(in the rows, 128 means zero)
The rows below fall into families. The same turns and mirrors carry the whole set onto itself and the rows of a family onto each other. For each named row, which other rows are in its family? Write them in the order they are listed.
These 30 rows form 5 families of 6 rows each.
zuvon: [126 154  88 114 133 115 132 122 140 111 137]
Ponep: [124 140  82 110  97 134 125 170 134 109 117]
modur: [124 166  96 110 129 130 154 151 150 107 128]
zolo: [102 141  85 129 114 129 115 152 113 115 119]
Gen: [102 140  82 132 115 132 112 157 119 112 120]
Surod: [123 168  88 118 136 121 135 129 142 110 136]
roda: [108 145  92 114 126 121 148 141 162 109 144]
Simog: [117 142 100 113 123 120 152 145 156 118 145]
Tef: [117 153  93 107 124 116 149 144 154 115 150]
gime: [116 140  76 135 116 129 109 154 122 113 122]
ruf: [121 162  90 112 133 129 151 152 152  96 124]
depak: [116 163  88 114 134 114 142 125 136 108 126]
sevu: [ 98 131  85 107  96 130 119 147 128 113 119]
foger: [109 152  97 113 124 121 149 134 155 118 144]
Lim: [ 97 130  87 113  95 137 124 155 133 121 125]
Nuko: [130 160  96 116 137 129 152 150 141 104 120]
digu: [117 145  84 117 100 131 121 176 123 114 127]
zagir: [101 132  88 104  92 127 122 150 126 116 123]
fos: [110 137  77 124 119 135 105 153 120 110 131]
Feb: [ 96 122  88 110 105 138 122 152 132 113 128]
Vodo: [118 162  95 119 139 126 154 152 143 106 129]
tal: [ 99 122  88 117 100 130 123 144 134 118 119]
Tiz: [120 160  81 116 136 118 131 128 148 101 137]
tose: [119 164  95 122 133 121 156 157 145 108 130]
toran: [117 148  80 115 101 142 120 169 125 111 116]
sekes: [117 161  87 107 135 117 141 124 139 106 132]
muzes: [119 139  82 106 106 143 120 170 127 104 122]
Larak: [116 143  81 113  98 132 118 174 130 110 127]
rinu: [116 154  92 107 118 110 149 140 153 116 147]
bira: [106 142  77 127 109 133 107 148 120 119 126]

Which other rows belong to the same family as Larak? Gen, Tef, sevu, Vodo, sekes
Which other rows belong to the same family as toran? modur, Surod, foger, Lim, bira
Which other rows belong to the same family as Nuko? zuvon, Ponep, Simog, gime, tal
Which other rows belong to the same family as Feb? roda, ruf, fos, Tiz, muzes

The rows below fall into families. The same turns and mirrors carry the whole set onto itself and the rows of a family onto each other. For each named row, which other rows are in its family? Write them in the order they are listed.
These 40 rows form 5 families of 8 rows each.
Zenu: [129 147 128 129 169 129 118 103 152 136 105 114 147 131 145]
fanu: [147 155 123 121 140 143 137 120 130 149 115 113 134 133 160]
Dibag: [134 133 147 132 136 116 107 115 137 165 106 132 121 111 158]
vav: [128 152 141 141 159 146 127 114 147 140 105 107 149 127 154]
dadu: [144 141 142 122 120 117 118  96 127 151 133 129 119 135 154]
fuza: [143 129 144 116 132 105 106 106 128 150 129 127 120 134 158]
pobe: [117 127 147 109 136 116 127 109 130 120 138 107 148 128 153]
gil: [141 148 131 128 119 123 131  98 127 159 122 123 123 135 154]
Muti: [122 153 115 129 151 128 138  94 138 143 106 111 146 121 146]
Tus: [118 122 152 117 150 109 107 110 126 133 124 115 139  98 161]
kiro: [125 127 148 110 140 108 114  99 119 124 139 112 138 114 160]
fova: [124 156 128 129 135 132 137  78 134 136 126 120 138 114 141]
Bezar: [142 149 127 132 133 126 128 109 135 161 110 119 129 144 156]
Nukar: [121 142 151 119 129 133 136 100 136 119 142 111 146 131 148]
Taf: [127 131 132 107 155 104 111  92 131 125 130 115 140 125 148]
Fevak: [113 145 137 131 141 139 144 118 145 137 110 104 154 124 151]
Pago: [135 126 142 120 137 103 105 115 129 159 114 127 122 121 161]
topar: [144 146 150 129 151 148 113 127 144 151 110 128 127 109 158]
gizup: [108 121 148 112 136 111 125 115 129 129 127 111 146 106 157]
Sutis: [145 153 127 117 125 138 139 108 120 146 130 119 128 123 158]
fusu: [115 132 165 130 151 136 115 120 153 130 117 118 146 110 150]
dob: [118 130 158 131 156 124 106 116 138 139 110 118 140  93 159]
Pup: [148 144 141 109 126 131 125 105 118 137 143 124 123 121 158]
gulur: [132 146 139 118 143 123 119  78 135 122 140 122 135 126 141]
vug: [147 131 143 102 139 118 110 116 120 136 138 123 124 119 162]
Zutuf: [117 138 145 130 152 122 112  94 142 141 112 129 134  88 145]
soza: [145 147 139 136 143 131 116 114 146 160 107 124 128 143 154]
Fudi: [107 126 161 124 139 124 119 116 140 133 122 119 143  94 153]
Rab: [115 149 143 130 127 142 147 103 139 131 127 109 148 122 148]
mogas: [116 128 130 115 152 102 115  97 129 139 114 119 139  99 151]
nug: [150 152 137 127 153 149 122 127 143 148 111 119 133 130 158]
Tul: [141 142 150 139 142 130 108 114 147 162 107 132 122 124 154]
rif: [116 137 149 130 155 138 126 126 153 132 109 108 153 126 151]
dat: [137 135 147 121 147 131 111 128 132 154 110 128 125  94 162]
zik: [128 158 130 136 144 144 142 103 136 137 115 103 149 133 154]
gigel: [128 145 149 134 165 133 106  97 156 134 113 127 138 113 141]
Rer: [129 141 142 116 130 121 129  89 119 123 145 110 140 125 155]
Rutu: [124 142 155 141 163 140 112 117 149 141 104 116 144 108 156]
rakup: [128 154 133 127 130 135 143  91 125 130 134 106 144 130 154]
dugos: [138 126 141 107 146 115 108 127 122 146 121 123 126 105 166]

Which other rows belong to the same family as soza? Dibag, dadu, fuza, gil, Bezar, Pago, Tul
Which other rows belong to the same family as vug? fanu, topar, Sutis, Pup, nug, dat, dugos
Which other rows belong to the same family as Muti? Zenu, fova, Taf, gulur, Zutuf, mogas, gigel

The rows below fall into families. The same turns and mirrors carry the whole set onto itself and the rows of a family onto each other. For each named row, which other rows are in its family? Write them in the order they are listed.
These 20 rows form 4 families of 5 rows each.
dano: [130 124 117 140 154 139 117 127 137 129]
tolom: [138 109 122 117 158 125 131 117 123 150]
vudo: [154 118 111 136 118 129 137 106 112 134]
vep: [127 119 130 123 160 133 119 121 134 140]
gerof: [145 112 112 117 127 119 145 126 100 122]
Fege: [147 108 103 131 150 125 137 121 120 145]
Naze: [133 124 146 116 132 132 121 101 122 137]
bur: [121 124 142 109 138 129 124 126 117 115]
teb: [111 111 141 114 134 126 143 116 132 135]
mozem: [140 122 107 134 123 130 136 134 110 107]
ladiv: [131 133 137 135 127 142 114 109 130 123]
ladiz: [131 107 106 136 119 125 156 122 124 130]
fave: [126 102 124 117 127 119 156 115 121 141]
tasa: [133 113 134 102 136 119 138 121 104 127]
Veli: [108 121 135 131 129 136 135 124 141 121]
Didu: [144 129 116 147 118 140 124 112 124 121]
Leru: [142 117 100 145 148 134 128 127 128 133]
gitil: [120 118 113 145 120 135 143 128 136 117]
Befe: [125 130 126 129 131 136 122 134 120 103]
Piz: [148 114 130 117 126 124 135  99 110 144]

Which other rows belong to the same family as Befe? gerof, bur, mozem, tasa
Which other rows belong to the same family as ladiz? teb, fave, Veli, gitil
Which other rows belong to the same family as ladiv? vudo, Naze, Didu, Piz

The rows below fall into families. The same turns and mirrors carry the whole set onto itself and the rows of a family onto each other. For each named row, which other rows are in its family? Write them in the order they are listed.
These 32 rows form 4 families of 8 rows each.
Vil: [138 128 113 131 132 131 131 126 114 120 106 155 119 107 120 145 120 134
 123 100 134 121 142 141 137 124]
reb: [136 141 136 126 143 123 120 113 125 121 141 124 131 119 149 108 124 149
 118 141 133 130 113 129 126 122]
Zagar: [111 131 131 128 127 145 133 126 118 119 110 160 119 107 133 142 132 139
 131 106 125 120 146 137 135 114]
vodan: [135 145 116 145 147 134 125 127 136 113 136 127 142 121 137 119 142 153
 120 117 139 132 117 123 132 120]
Saf: [139 125 126 130 130 141 127 116 119 142 141 109 134 124 145 127 121 144
 139  96 132 112 125 136 110 125]
Pavur: [123 122 142 119 119 122 119 137 133 142 155 131 143 133 133 111 133 120
 143 130 134 135 103 127 124 113]
dopub: [133 105 130 114 129 127 126 131 113 121 138 146 116 137 123 129 121 103
 145 127 106 131 137 146 126 139]
tute: [139 124 121 130 133 119 139 116 120 117 116 148 132 108 146 151 126 134
 126 111 139 110 143 134 135 118]
Rabu: [136 127 111 126 135 135 137 116 114 104 119 128 110 104 119 141 135 134
 147 114 122 125 139 137 138 140]
lofol: [131 108 130 131 126 124 135 150 108 113 129 145 117 118 119 146 140 112
 147 111 115 145 132 139 136 136]
sus: [129 136 115 127 125 139 144 117 114 108 129 128 119 114 125 140 154 140
 149 121 131 126 126 145 128 150]
nom: [117 135 152 133 136 119 110 136 135 133 151 125 144 145 143 109 131 126
 124 121 118 130 119 138 123 135]
ter: [140 118 131 122 117 104 115 131 124 134 158 138 140 133 122 123 130 125
 133 124 125 137  97 136 115 125]
kefab: [124 132 114 118 145 148 130 127 114 103 125 131 115 115 128 135 133 133
 144 126 145 127 146 132 147 134]
Fula: [113 107 133 126 146 126 144 144 125 113 126 152 127 136 119 129 136 116
 131 114 104 131 128 138 137 118]
gon: [123 132 135 132 130 125 124 116 127 128 132 119 138 112 133 137 145 160
 137 108 146 123 117 130 117 107]
Fif: [148 152 119 142 133 120 117 118 127 122 143 126 138 123 135 115 135 141
 119 127 135 134 108 134 123 109]
Sov: [112 126 142 114 125 122 101 134 134 119 122 132 120 118 105 134 119 118
 144 121 138 137 135 131 149 142]
tero: [125 128 151 129 144 105 104 128 131 120 146 124 140 140 143 119 124 121
 125 116 116 134 135 143 140 135]
Dok: [117 101 135 120 141 128 135 143 116 117 123 162 121 125 127 136 131 116
 144 123 111 128 139 143 135 140]
gotik: [135 135 111 123 131 134 139 115 131 103 129 131 120 100 132 135 119 144
 139 117 126 112 136 119 133 139]
garak: [123 131 136 116 116 121 122 141 121 137 123 146 120 118 121 122 112  99
 135 115 115 123 131 145 147 147]
ses: [131 118 142 127 124 130 107 142 123 141 141 133 128 134 117 110 139 114
 139 129 124 154 108 134 126 118]
Nuniv: [115 120 130 112 125 136 116 142 129 126 118 146 121 113 115 131 122 110
 143 119 128 123 142 130 148 155]
Seba: [121 120 130 107 118 116 124 135 135 136 151 137 136 120 117 108 124 119
 143 121 118 125 110 121 131 104]
ruba: [138 131 143 139 134 111 120 133 140 143 137 110 143 133 131 109 125 118
 129 110 112 126 113 140 127 139]
vatad: [124 129 130 119 122 132 130 101 132 141 141 126 147 130 147 120 136 140
 125 107 136 115 114 132 132 109]
tif: [139 128 122 144 134 148 125 135 118 134 103 149 121 111 129 140 117 135
 121 107 142 124 131 134 121 124]
zar: [124 132 123 131 131 129 114 151 130 124 118 144 122 120  99 133 118 115
 147 106 123 120 142 144 130 145]
Gem: [134 139 133 133 123 124 129 113 125 135 143 105 138 125 137 124 132 148
 129  96 132 128 113 137 117 109]
nus: [152 153 117 138 122 119 125 123 120 126 139 145 136 109 146 117 143 138
 123 134 133 129 114 137 128 128]
Dilo: [111 135 144 128 133 123 112 142 123 140 142 127 137 146 120 110 136 122
 132 108 118 134 113 157 130 138]

Which other rows belong to the same family as ruba? reb, Zagar, lofol, ter, kefab, vatad, zar
Which other rows belong to the same family as Dilo? vodan, dopub, tute, gon, gotik, garak, ses
Which other rows belong to the same family as Sov? Saf, sus, Fula, tero, Seba, tif, nus

The rows below fall into families. The same turns and mirrors carry the whole set onto itself and the rows of a family onto each other. For each named row, which other rows are in its family? Write them in the order they are listed.
These 28 rows form 7 families of 4 rows each.
vugis: [121 119 126 139 149 139 133  96 145 126 145 103 137 128 127 126 138 112
 131 126 117 132 126 113 125]
Rumu: [150 109 128 140 125 140 129 129 137 121 127 126 101 121 122 119 129 117
 107 110 145 150 145 123 132]
zil: [114  98 114 115 139 139  99 110 129 138 150 126 144 119 124 123 137 120
 114 148 114 127 114 119 103]
nimun: [137  94 114 129 115 138 112 149 117 142 124 135 117 122 122 124 124 143
 114 139 126 148 136 142 115]
vevig: [129 107 101 124 130 134  99 152 122 143 132 131 104 129 124 122 126 147
 118 136 129 147 118 134 112]
rofam: [138  98 107 130 113 128 103 146 118 140 125 126 113 136 117 125 129 148
 114 133 134 142 126 142 116]
sis: [108 107 109 130 147 127 114 105 128 144 149 113 142 124 128 131 143 127
 118 150 116 125 111 127 119]
Kopub: [151 109 127 140 130 141 127 144 133 129 117 122 105 121 124 123 119 124
 127 117 130 156 151 130 124]
sidud: [113  98 121 120 144 134 115 108 118 141 160 116 143 120 130 130 135 121
 111 147 125 121 113 129 108]
sefiz: [120 100 126 117 138 142  99 114 125 151 151 112 136 111 137 128 136 119
 122 150 118 115 118 137 124]
zivu: [125 122 141 127 141 127 139 104 131 121 129  99 123 111 128 118 131 118
 130 127 122 127 122 105 121]
Labu: [123 122 131 129 152 138 129 103 141 128 150 103 133 119 132 115 129 114
 135 114 117 133 117 114 124]
dilir: [129 107 109 128 119 133 111 148 115 141 132 133 100 132 128 135 128 143
 105 140 134 145 134 142 110]
Beze: [136 120 137 127 153 124 133 104 127 117 151 100 130 123 129 119 136 110
 129 125 123 116 125 121 115]
lem: [154 106 126 148 122 137 129 125 143 131 120 121  96 130 119 119 120 113
 117 128 142 142 136 117 130]
soge: [117 102 121 114 143 129 108 106 129 135 160 116 138 112 141 130 126 119
 119 148 122 126 111 129 103]
vemu: [124 111 113 122 110 134 106 144 131 146 126 137 109 126 127 140 139 142
 127 138 137 135 127 144 116]
Pote: [147 114 122 137 123 139 119 136 146 130 120 133 102 127 124 124 120 113
 122 112 129 156 148 124 121]
Pode: [120 106 120 125 144 126 100 100 118 139 146 116 145 117 124 124 143 126
 113 149 114 123 116 126 115]
bil: [148 113 124 138 123 147 128 140 134 119 125 123 106 136 127 125 119 113
 118 120 147 153 148 126 125]
sodem: [131 107 105 123 115 138 104 145 130 136 131 132 102 132 140 131 123 141
 107 136 140 149 125 138 112]
sumed: [120 123 134 130 158 129 133 102 133 117 149 100 125 122 135 121 133 109
 134 129 124 131 132 119 117]
kis: [155 118 122 138 122 138 124 138 130 119 120 124 103 139 127 125 132 117
 107 117 143 140 146 127 123]
dodel: [127 122 133 129 141 120 137 104 136 118 153  96 119 117 121 125 131 109
 127 118 118 128 128 114 123]
gena: [123 100 106 123 120 140  98 143 118 131 129 136 103 122 131 127 138 145
 116 136 138 144 124 145 117]
Vofib: [130 126 135 136 158 121 124 111 140 125 149  93 127 125 122 115 134 121
 130 116 122 130 129 118 124]
tenub: [115  97 112 116 136 133  99 113 121 133 155 114 137 115 126 137 134 113
 122 150 120 122 110 131 114]
talag: [154 118 133 140 122 141 118 132 143 120 126 128 117 131 113 120 127 118
 111 115 135 148 153 120 123]

Which other rows belong to the same family as sis? vugis, nimun, Kopub
Which other rows belong to the same family as vemu? sefiz, zivu, lem
Which other rows belong to the same family as sidud? dilir, bil, sumed
Which other rows belong to the same family as vevig? zil, Vofib, talag

The rows below fall into families. The same turns and mirrors carry the whole set onto itself and the rows of a family onto each other. For each named row, which other rows are in its family? Write them in the order they are listed.
These 27 rows form 9 families of 3 rows each.
vatu: [141 109 123 160 117 115 126 147]
zelo: [138 127 132 121 112 118 140 136]
sif: [128 125 109 153 147 133 127 133]
dume: [131 116 123 118 128 115 149 138]
kuv: [116 127 106 146 135 125 126 116]
libo: [148 128 113 134 154 114 137 125]
Zok: [134  94 129 151 119 111 133 133]
fisi: [125 131 114 122 113 110 140 133]
fur: [134 130 110 140 142 137 137 114]
tis: [158 118 125 135 130  99 139 137]
vaz: [148 126 123 124 112 117 148 134]
Misor: [145 106 124 164 116 120 127 120]
teg: [121 110 114 144 149 129 134 120]
rigu: [139 132 117 125 126 119 142 152]
rova: [130 137 119 158 143 131 139 125]
kova: [147 117 110 129 115 102 141 140]
bisov: [134 134 137 124 131 110 124 120]
Fovo: [130 127 134 142 139 115 114 111]
ligo: [133 126  96 134 145 120 136 124]
Rumo: [140 140 129 137 122 116 151 142]
vabo: [141 121 132 169 117 115 135 135]
tisef: [139 121 143 140 121 104 117 121]
Notek: [151 109 120 160 142 108 125 124]
lam: [140 104 106 162 126 111 124 126]
Tapi: [129 110 119 155 106 107 123 127]
zed: [136 107 133 159 115 122 120 124]
febig: [124 130 119 138 141 137 128 116]

Which other rows belong to the same family as vaz? fur, Misor
Which other rows belong to the same family as febig? zelo, zed
Which other rows belong to the same family as rigu? vatu, sif
Which other rows belong to the same family as Rumo? rova, vabo
Which other rows belong to the same family as Zok? dume, teg
Which other rows belong to the same family as fisi? kuv, Tapi

